Each row has a name. Each question is about the rows just above it.

|  49 | -22 |  21 |  81 |  10 | : nuzo
|   3 |   9 | -15 | -19 |   2 | : mesiz
| -21 |  26 |  72 |  25 | 104 | : Nedet
|  92 |  20 |  96 | -40 | 104 | : zim
| -29 |  14 |   3 | -20 | 103 | : mizu
| -21 |  26 | -13 |   3 |  -7 | : Lifep
| -21 |  17 | -13 | -18 |   5 | : nuv
|  33 | -20 |  -6 |  10 |  -9 | : loma
| -21 |  26 | -13 | -18 |   5 | : kogi
|  -2 |  22 | -34 | -32 |   4 | : duzu
Shared by loma and nuzo:	| 10 |
Which value is in both zim and Nedet?	| 104 |

|  66 |  31 |  59 | -42 |  29 |  48 |  73 | -49 | -70 | -99 |  34 |  16 | -10 |   4 |   2 |   3 | -25 |  11 | -65 |   4 | -10 |  30 |  28 | 100 |  91 |  -8 |  31 |  37 |  43 | -45 |  -3 |   1 | -14 |  22 | = duni
|  30 |  17 |  30 |  -8 |  47 |  -1 |  41 | -11 | -17 | -12 |   5 | -11 |   1 |  31 |  -5 |  12 |  -9 |  15 | -47 |  29 |  31 |  -8 |  29 | 120 |  59 | -22 |  16 |  44 |   3 | -63 | -17 | -33 |   2 |  21 | = puni
|  -2 |  21 |  16 |  12 |  19 |  -4 |  14 |  -3 | -25 |  -4 | -26 |  -1 | -17 | -26 |  14 |  -5 |   4 | -13 | -15 |  46 | -11 | -26 |  29 |  72 |  32 | -23 |   6 |  10 |  38 |  32 |  -5 |  -8 |  -1 |   8 | = nule
|  24 |   7 |  14 |   7 |  42 |   5 |  41 |  -5 | -30 | -21 | -22 | -10 | -16 |  10 |  -5 |  10 |  -9 |   8 | -24 |  26 |  16 |  -9 |  31 | 120 |  42 | -32 |   0 |  35 |   2 | -55 |  -8 | -31 | -14 |  38 | = nagur
|  -2 |  20 |  16 |  11 |  19 |  -2 |  13 |  -3 | -25 |  -5 | -25 |  -1 | -16 | -23 |  15 |  -5 |   5 | -14 | -14 |   9 | -11 | -26 |  33 |  74 |  32 | -24 |   7 |   9 |  38 | -35 |  -4 |  -8 |  17 |   7 | = bepe
|  -2 |  20 |  16 |  11 |  19 |  -2 |  13 |  -3 | -25 |  -5 | -25 |  -1 | -16 | -23 |  15 |  -5 |   5 | -14 | -14 |  46 | -11 | -26 |  33 |  74 |  32 | -24 |   7 |   9 |  38 | -35 |  -4 |  -8 |  17 |  13 | = Kemi
|  37 |  16 |  35 |   0 |  49 |  18 |  19 | -21 | -29 | -19 |  11 |  -4 |   7 |  36 |  10 |  29 |  -5 |  21 | -47 |  28 |  -3 |  -3 |  29 | 114 |  61 | -14 |  25 |  53 |  15 | -60 | -17 | -36 |   1 |  13 | = bogu
Which row holds |  37 |  16 |  35 |   0 |  49 |  18 |  19 | -21 | -29 | -19 |  11 |  -4 |   7 |  36 |  10 |  29 |  -5 |  21 | -47 |  28 |  -3 |  -3 |  29 | 114 |  61 | -14 |  25 |  53 |  15 | -60 | -17 | -36 |   1 |  13 |?	bogu
|  66 |  31 |  59 | -42 |  29 |  48 |  73 | -49 | -70 | -99 |  34 |  16 | -10 |   4 |   2 |   3 | -25 |  11 | -65 |   4 | -10 |  30 |  28 | 100 |  91 |  -8 |  31 |  37 |  43 | -45 |  -3 |   1 | -14 |  22 | is in which row?	duni
Whose row is |  30 |  17 |  30 |  -8 |  47 |  -1 |  41 | -11 | -17 | -12 |   5 | -11 |   1 |  31 |  -5 |  12 |  -9 |  15 | -47 |  29 |  31 |  -8 |  29 | 120 |  59 | -22 |  16 |  44 |   3 | -63 | -17 | -33 |   2 |  21 |?	puni
Whose row is |  -2 |  20 |  16 |  11 |  19 |  -2 |  13 |  -3 | -25 |  -5 | -25 |  -1 | -16 | -23 |  15 |  -5 |   5 | -14 | -14 |  46 | -11 | -26 |  33 |  74 |  32 | -24 |   7 |   9 |  38 | -35 |  -4 |  -8 |  17 |  13 |?	Kemi
Whose row is |  -2 |  20 |  16 |  11 |  19 |  -2 |  13 |  -3 | -25 |  -5 | -25 |  -1 | -16 | -23 |  15 |  -5 |   5 | -14 | -14 |   9 | -11 | -26 |  33 |  74 |  32 | -24 |   7 |   9 |  38 | -35 |  -4 |  -8 |  17 |   7 |?	bepe

| -80 | -17 |   0 |  -9 |  -9 |  -1 | -27 |  27 | : lisu
|  40 |  24 |  -2 |  -9 |   2 |  -1 |  -1 | -86 | : Vivi
| -102 |  -10 |    1 |  -15 |   -2 |    0 |   -2 |   25 | : lav
|  90 |  10 |  -1 |  -1 |   6 |   0 |   9 | -36 | : pinap
Shared by Vivi and lav:	| -2 |
Shared by lav and lisu:	| 0 |
Which value is in both pinap and Vivi?	| -1 |

|  47 |  30 |   1 |  -2 | -38 | -18 | -63 |  60 | -42 |  12 | -11 | -41 | -17 |  28 | -51 | -25 |  32 | -54 | -73 |  48 | -54 | -46 |  35 |  67 |  90 |   1 | : Paga
|  29 |  48 |  36 |  -7 | -85 | -41 |  11 | -68 | -86 | -64 |   2 |  77 |  56 |  65 |  49 | -24 | -38 |  37 | -20 | -68 | -18 |  47 |  53 |  26 |  -8 | -11 | : Mina
|  -20 |  -26 |  -28 |  -18 |   54 |  -43 |   15 |  -64 |   28 |  -22 |   49 |  -61 | -113 |    9 |  -45 |  -83 |  -39 |   35 |   90 |   -5 |   43 |  -16 |  -12 |  -20 |  -33 |  -41 | : tef
| -17 |  41 |  31 | -31 | -83 |  47 | -35 |  34 | -14 |  15 | -28 |  87 |  75 |  14 |  30 |   8 |  13 |  -9 | -97 | -75 | -24 | -45 |  50 |  60 |  -1 | -11 | : zefof
Whose row is |  47 |  30 |   1 |  -2 | -38 | -18 | -63 |  60 | -42 |  12 | -11 | -41 | -17 |  28 | -51 | -25 |  32 | -54 | -73 |  48 | -54 | -46 |  35 |  67 |  90 |   1 |?	Paga
|  29 |  48 |  36 |  -7 | -85 | -41 |  11 | -68 | -86 | -64 |   2 |  77 |  56 |  65 |  49 | -24 | -38 |  37 | -20 | -68 | -18 |  47 |  53 |  26 |  -8 | -11 | is in which row?	Mina

| -38 |  -8 | -53 |   0 | -23 | -51 | -36 | -53 |  mizav
|   32 |  -64 |  -79 |  -53 |  -54 |   44 | -101 |  -48 |  Bal
| -54 | -80 |  -1 | -79 | -61 | -31 | -54 | -12 |  mupin
| -54 |  75 |  -1 | -79 |  53 | -55 |  65 | -17 |  pugis
Shared by mizav and Bal:	| -53 |
Where do |   32 |  -64 |  -79 |  -53 |  -54 |   44 | -101 |  -48 | appear?	Bal
| -54 | -80 |  -1 | -79 | -61 | -31 | -54 | -12 | is in which row?	mupin
Whose row is | -38 |  -8 | -53 |   0 | -23 | -51 | -36 | -53 |?	mizav

